In the rows, zero is written as 128.
Turns in one plane each, and the order they were made in; the first pair answered:
badi:
[120 137 117 140  97 152 122 121 126] |-> [131 151 113 122 100 147 126 123 113]
[125 149 102 114 125 150 150 123  83] |-> [135 144 100  98 141 118 158 129  94]
[136 102 168 177 147 157  94 134 125] |-> [146 122 163 167 144 170  93 133 102]
mima:
[102  99  96 151 106 156 176 111 135] |-> [105 114 118 166 105 191 137 119 124]
[113 120  88 161 140 138 145 121 102] |-> [100 143 107 165 128 152 104 130 117]
[ 88 140  95 144  96 172 121 131 111] |-> [ 81 139  85 129  91 147 137 127 131]
[156 120 116 109 151  98 144 103  94] |-> [155 148 142 125 145 134  90 114  88]
ramo:
[ 72 158 122 144 115 158 134 115 115] |-> [ 81 166 124 112 129  98 132 125 149]
[115 144 123 120 113 108 123 131 163] |-> [105 117 119 151 108 146 138 119 146]
[117 143 125 111 109 124 120 119 125] |-> [111 117 119 123 115 118 139 117 134]
[137 174 143 101 127 131 101 130 123] |-> [125  90 129 131 140 102 156 118 159]

(2 to 4 turns a pair)
[ 98 134  78 108  92 128 158 100 150] |-> [120 110  78 124 110 152 175  98 111] => mima, mima, mima, mima
[ 83 159 115 108 124  99 130 113 141] |-> [ 79 135 110 121 126  97 146 109 145] => ramo, ramo, ramo
[106 161 110 121  90 152 137 117 124] |-> [103 126 105 137  94 147 160 113 131] => ramo, ramo
[135 107 148 153 158  94 146 123 166] |-> [156 141 146 120 165  84 140 130 143] => ramo, badi, ramo
[ 91 128 118 153  97 180 143 118 124] |-> [ 93 161 127 108 110 107 113 138 175] => ramo, badi, badi
[131 153 136  97 133 108 124 137 133] |-> [115 103 133 151 123 148 145 123 131] => badi, ramo
[122 110 107  72 116  79 196 120 100] |-> [160 124 150  69 162  65 129 150  96] => mima, ramo
[133 164 113  70 133 122 157 118  89] |-> [140 165 118  75 136 130 149 120  81] => badi, ramo, badi, ramo
[116 143 101  99 111  96 169 128 147] |-> [130 162 100  91 108 115 164 129 117] => ramo, badi, ramo
[120  58 121 142 130 131 159 115 145] |-> [155 145 115  65 129  99 145 126 104] => badi, badi, ramo, mima
[117 130  94 102 110  92 182 105 133] |-> [129 150  94  98 107 128 172 101  94] => ramo, badi
[134 113 130 102 164  83 119 125 181] |-> [166 116 138 129 173 168 112 119  93] => mima, ramo
[181 190 158  78 149 154  77 130  64] |-> [159  25 131 146 176 127 184 105 107] => badi, mima, ramo
[128 127 110 121 125 140 164 118 121] |-> [150 146 127 107 139 139 132 131 108] => ramo, mima, badi, mima
[141 112 120 149 129 152 136 126 101] |-> [152 115 119 122 150 103 140 137 120] => badi, badi, ramo, badi
[111  81 121 146 132  90 150 129 186] |-> [124 177 129  88 117  85 106 141 164] => mima, ramo, mima
[129 173 130  91 141 138 123 142 100] |-> [138 104 144 142 168 158 127 143  98] => ramo, mima
[ 86 105 184 195 129 125  90 131 145] |-> [ 86 127 180 194 118 145  85 128 133] => ramo, ramo, badi
[109 194 142 114  90 150  94 145 122] |-> [159 172 158 111 149 129  83 160  98] => badi, ramo, mima, ramo
[168  98  99 104 134 177 175 112  28] |-> [133  43 111 108 158  54 172 133 169] => mima, badi, ramo
[132  79 122 136 136 122 156 119 138] |-> [157 151 134  97 138 134 115 131  99] => ramo, badi
[119 153 117  95 115  90 135 132 151] |-> [124 175 115  93 107 118 129 130 120] => ramo, badi, ramo
[120 131 111 122 116 123 152 123 101] |-> [114 158 129 117 119 119 109 136 121] => badi, mima, mima, badi
[110 154 137 133 101 153  96 133 144] |-> [144  81 125 144 145 131 151 129 119] => badi, ramo, mima
[113  92 127 135 142  97 137 127 167] |-> [100 114 127 160 108 169 124 118 131] => badi, badi
[101 124 130 136 103 146 122 142 156] |-> [109 134 124 108 111 116 126 145 163] => badi, ramo
[119 122 130 111 109  87 114 130 152] |-> [128  83 121 130 118 110 147 118 124] => badi, mima
[137 131 125 114 122 174 140 126  81] |-> [131 152 110  74 120 114 153 129 115] => mima, badi, mima
[161 160 143 112 126 156 107 143 131] |-> [153  94 121 135 130 150 170 126 135] => badi, mima, ramo
[ 90 104 120 150 112 120 144 101 161] |-> [143 152 116  86 143  88 140 116 115] => mima, ramo, badi, mima
[108 104 138 103 112  50  95 156 203] |-> [ 82 153 144 136  58 148  61 142 167] => badi, badi, ramo, badi
[111 131 127 112 129  97 134 123 159] |-> [124 167 136 106 126 130 105 127 124] => mima, ramo, mima
[ 94 128 118 109 129 157 168 100 105] |-> [ 87 136 116 101 125 147 169 104 118] => mima, mima, mima
[131 112 106 117 129  98 165 119 133] |-> [132 157 143 130 128 132  87 138 130] => mima, badi, mima
[130 178 131 135  94 191  95 132  89] |-> [ 88 121  87 129  78 119 175 116 167] => mima, ramo
[108 144 150 112  85 129  89 143 137] |-> [ 91 102 142 143  79 138 119 132 148] => ramo, badi
[111 114 114 145  98 156 155 106 115] |-> [100 113 115 149  95 155 145 109 129] => mima, ramo, ramo, badi
[169 127 126 100 161 103 126 135  95] |-> [151  93 110 113 152  96 167 120 112] => ramo, mima, mima, mima
[109 117 114 104 126  90 164  92 136] |-> [125 145 116 101 118 134 152  91  86] => ramo, badi
[128 137 104  97 105 112 159 120 132] |-> [135 155 121  92 121  99 130 132 143] => ramo, mima, ramo
[152 113 111 111 155 117 161 128 103] |-> [118 172 133 113 112 142  97 136 129] => badi, ramo, mima
[120 117 133 166 126 169 126 111 131] |-> [138 120 116 117 145  92 157 118 150] => ramo, badi, badi, mima
[152 156 129 141 152 151  81 128 131] |-> [148  99 116 148 174 111 124 122 158] => badi, ramo
[138 101 146 168 126 144 116 115 126] |-> [161 132 139 139 131 148 117 114  93] => badi, badi
[151 137 157 148 142 147  82 122 147] |-> [133 146 128 109 127  94 119 118 182] => badi, mima
[135 170 130  98 126 113 101 139 120] |-> [159 132 140 120 154 130 110 139  93] => badi, mima, mima
[102 142 136 143  94 128  79 115 163] |-> [100 108 100 134  91 110 155  99 155] => ramo, badi, mima
[116 149 144 140  98 110 114 129 214] |-> [108 138 139 157  88 134 120 121 207] => badi, ramo
[127  52 137 183 161 151 121 126 158] |-> [139 126 143 104 169  73  88 145 189] => badi, badi, ramo, badi
[138  82 126 158 146 144 144 115 128] |-> [121 151 126 103 121  92 118 128 169] => ramo, mima, badi
[178 124 139 151 169 150  83 148 113] |-> [187 105 124 145 176 140 114 145 102] => mima, mima, mima
[130 103 131 167 129 161 118 122 119] |-> [113 135 126 127 116 102 110 129 171] => mima, badi, ramo
[114 113 152 158 146 131 105 142 141] |-> [100 112 116 140 122 115 165 127 140] => badi, mima, badi, mima
[131 159 107  86 111 101 141 128 136] |-> [107 118 102 125  98 123 168 113 151] => ramo, mima, mima, mima
[126 126 126 105 140 102 132 132 141] |-> [131 154 131 102 133 126 113 132 123] => ramo, ramo
[105  96 111 110  98  86 145 116 176] |-> [ 93 128 107 126  61 154 133 107 137] => ramo, mima
[ 89 117 140 131 132 106 113 119 166] |-> [139 140 137  93 161 100 122 125 106] => mima, ramo, badi, badi
[110  93 125 163 122 126 131 119 139] |-> [139 159 134 111 132 104  95 137 120] => ramo, badi, badi
[125 102 114 134 123 105 137 131 160] |-> [131 122 115 147 111 162 129 124 109] => ramo, mima, mima, mima
[144 100 139 120 191 124 138 130 123] |-> [142 114 156 128 186 142 106 137 124] => mima, mima, mima, mima
[ 83 145 142 143 112 131 109 141 185] |-> [ 82 135 104 121  98 127 172 124 161] => ramo, badi, mima
[106  97 117 144 120 119 151 124 164] |-> [110 104 139 159 131 125 115 132 168] => mima, mima, ramo, ramo
[137 176 129  93 139 140  96 147 125] |-> [122 131 111  91 142  92 142 137 164] => mima, badi
[154  97 116 113 168  89 176 117 120] |-> [169 140 161 127 171 130  89 138 102] => mima, ramo, ramo, ramo
[120 165 146 123 128 152  85 134 132] |-> [100 114 107 141 110 161 160 107 130] => mima, ramo
[144 104 142 144 157 151 118 128 106] |-> [121  90 130 139 149 112 137 124 152] => mima, badi, ramo, mima
[119 130 115 111 157 112 142 102 137] |-> [111 140 121 132 141 160 122  96 121] => badi, ramo
[161 135 106 104 146 127 159 124  83] |-> [151 138  99  93 140 104 165 121 105] => mima, mima, mima
[ 75 118 176 186  95 155  79 153 154] |-> [ 50 106 132 172  63 140 148 132 161] => mima, badi
[126 108 138 170 130 137 129 120 150] |-> [127 155 145 153 118 145 102 124 144] => mima, ramo
[120 159 105 104 114 118 141 121 125] |-> [119 129 118 149 111 164 133 119 109] => badi, ramo, mima
[118 156 114  80 101 102 127 134 111] |-> [142 131 137 116 126 154 103 138  72] => mima, ramo, mima
[132 108 136 144 124 148 138 115 118] |-> [135 129 143 118 133 108 115 129 150] => ramo, badi, badi
[110 150 128 139 132 149 105 131 100] |-> [129 111 122 131 166 108 138 135 107] => ramo, mima
[131 169 147 112 138  95  69 148 159] |-> [ 90  84 106 164 106 126 160 112 167] => ramo, badi, mima, mima
[133 127 118  96 118 104 148 111 119] |-> [122 123 121 121 104 151 138 105 101] => badi, ramo
[153 137 110  96 149  88 146 150 128] |-> [144 150 138 114 148 105  92 165 145] => mima, mima, badi
[ 88 134 173 165 121 159  98  94 159] |-> [ 85 112 167 166 131 135 113  94 180] => ramo, ramo
[133 151 158 121 148  87  95 149 144] |-> [107  99 157 171 137 111 115 137 162] => ramo, ramo, ramo, badi
